Each path below is one point turned by a fixed rotation once a step. After each direction that follows a path, write how fast that rotation turns it, in degrees each step (0 if it stays still).
Each turn is a multiple of 5 degrees from 10 to 175, or 0.
Each row of a path follows its step; steps can be skipped.
path 1
step 10: [ 19 -11  -6  13   8   8   4  -3 -11   6  -7  -2   6 -21   3   8   5 -24
  -5   1   0   1   1  -2  -5  18  23  24   3  -4   0  32  -1  -3 -15   3
  11   8   1 -13   3  -7  -6   9  10 -11  -2   0  -1   1  -2  -1  18   9
 -12  -4  -8  -6]
step 13: [ -4 -10   8  14  -8 -17 -12   8  -8   0  -3   5  15   7 -19   5   4  -9
   3  -4   6   4   2  13   1 -17  -1  20  -6 -16  19   0  -8 -10  13  20
  -2 -14  -5 -11  -2 -21   1   8   5  14 -23  -6  -1  11 -11   4  -7  -9
   1   3   2  13]
step 18: [  6   0  -4  10  -1   2  13  16  -9  15 -12  16  -5 -12  -4   8  18   2
 -12 -14  -9  -3  22   0   1 -14   6  -1  13  -5  14  14 -18  21   5   9
  -1   3 -12 -15   3  -5   9   2   5   0  -7  13  -9   1  12 -21 -17  -1
  10  -8  -1  -7]
step 22: [  3   6 -16  -5 -19   1   6 -12 -14 -15   6   4   3  10  13  12 -11  -6
  -2   0 -19 -16 -18 -20  -2  16   3   6  -4  -6 -22  -1  16   3   3   7
   8  -9  15  -7  -3   6  -9   8  -5 -10   9   1  -5  -7  12  26  -8  -7
  -2  -5   7  12]
step 24: [-16   7   4   5 -15   4   0  11   7   4 -10  16  16  -3  10   3   1  19
  -3  -9   0  -4  -7   9   2  -5  -7  -6 -10 -16 -12  -9   0 -25   6   1
 -10   1  -2   9 -25 -17  -9 -14  14 -14  10 -25   2   8  -2  14   3  -7
   5  -4  -4  -2]
step 34: [-11   5   4   7 -11 -27  -5 -10   7  -7  12  -2   8   5  -7 -18  -9   2
   8  -7 -10 -12  -4   3   5   6 -13  -9  -7  13  10 -19 -23  -4  18 -15
   4 -14  18  12   6  -7  -4   7   2   5  -1  -5   8  11  17  11  -5  -5
  17   9  -4  -8]
step 36: [  0 -21 -10   3  -7  20  10  12   2   5   2   8   8   4   0  -4 -11 -22
   2 -21   4 -14  15  10   3   9   5   2  -2  -4  29   6  -8  -6   2  -6
   2  -6   2 -17   1 -17  -6   2  20   2 -12 -14   8  -6  -8 -17 -10   1
   7  -1  -5 -15]
step 40: [ -8  -2  -1   6  -2  11   4 -21  -4 -24   7  -7  -3   7 -18  16 -21   6
   9   9  11  -2 -15  -6   1  -3   7   0  -5  -7 -18   9  12   2  -6  -4
   4  23   4 -14  -2   2  25   5 -23  11   6   6  -9  -9   0   7  -2  -1
   6  10   6  12]
step 43: [  6  -9  -7  -5 -14   9   0   6  10   3   3 -12 -10   3   9  28  -1  11
   6  -3  -1  -1  -8  12  -5  26  -5  24  -3   1  16   5  -5  -5 -20   6
   2   2  -5   5  15  18 -13  -8  13  13  10  -3 -20  -7  -8  12   1   1
  -9   6   1  10]
[-6 -1  5  1  0  0 -6 -6 -2 -1  2  0  0  4  0 -5 -5 -1 -2 -4 -3  0  0 -1
 -1  2  0 -2 -2  0 -2  7  4  2  2 -1  5 -1  3  2  4  6 -1  4  5  2 -2 -2
  0 -2 -1  0 -1 -2 -2  0 -1  0]
55
[ 5  0  0  4 -3  3  1 -1  3  0  1  2  1  1  2  2  1  1  0 -6  1  3 -6  2
  0  1 -1  1 -2  3 -4 -1 -2  3  1 -4 -1 -9 -6  5 -3  1  2  7 -1  1 -3 -4
  3  1 -3  0 -3 -2 -2  1  2 -2]
35
[ 6  1 -1  4 -1  0  0 -1  0 -2 -4  2  0  6 -1 -2 -3 -4 -1  0 -2  1  2 -3
  0 -8  2  2  0 -2 -3  1  5 -2 -1  3 -1 -1  3  3 -4  0 -2  0 -3  0 -3  6
  0 -3 -6  2  2  1  0  6  3  2]
40
[-4 -1  1  1  1  3 -2  0  1 -1  2 -2 -5  4 -2  5  0  0  2 -3  4  3 -7  0
  1 -5  3  3  0 -2  6  2  3 -4 -3  3  2  1  0 -5 -3 -4  2  1  4 -2  0 -5
 -4 -1 -1 -1  1  0  1  0  1 -5]
95
[-3 -3 -2  0  4  3 -6  2 -2 -2 -5 -1 -2  0 -4  5  0 -2 -1  0  1 -4 -2  0
 -2  4 -4 -4  0  6 -1  0 -2  1 -1  0  3 -2  2  0 -7  4 -2 -2 -3 -3  0  1
 -2  0 -2  2  3 -2  3 -3  7  3]
140
[ 0 -6 -3 -2  0 -4 -1 -1  4  0  3 -1  1 -3  0  0  1  6  1 -1  1  0 -2 -6
  1  4  6  0 -1 -3 -5 -1  2  3 -4  1 -3  0  1 -1  1  1 -4 -2  0  1 -1 -1
 -3 -4 -1 -6 -2  1 -4  3  8  3]
140
[ 0 -4 -1  0 -5 -1 -4  1 -3  1  4 -3  5  3  3  5 -2 -4 -3 -3  0 -2  0  4
  3  1 -1  1  0 -2 -5  3 -3 -4 -1 -6 -1  4 -3  0  2 -5 -1 -2 -2 -5  0 -1
  1 -6  3  5  1  1  0  2  0  1]
155
[-2  1 -3  4  1  0  1 -1 -1  4  9  1 -7 -1 -3 -2 -1  0 -4  2 -2 -2  3  3
  7  0  3 -1  1  3  1 -1 -1 -2  4  1  1 -5  0 -2  0 -3  2  1  3 -1  5  2
  3 -2 -3 -1  1  0 -2  0  5  4]
20
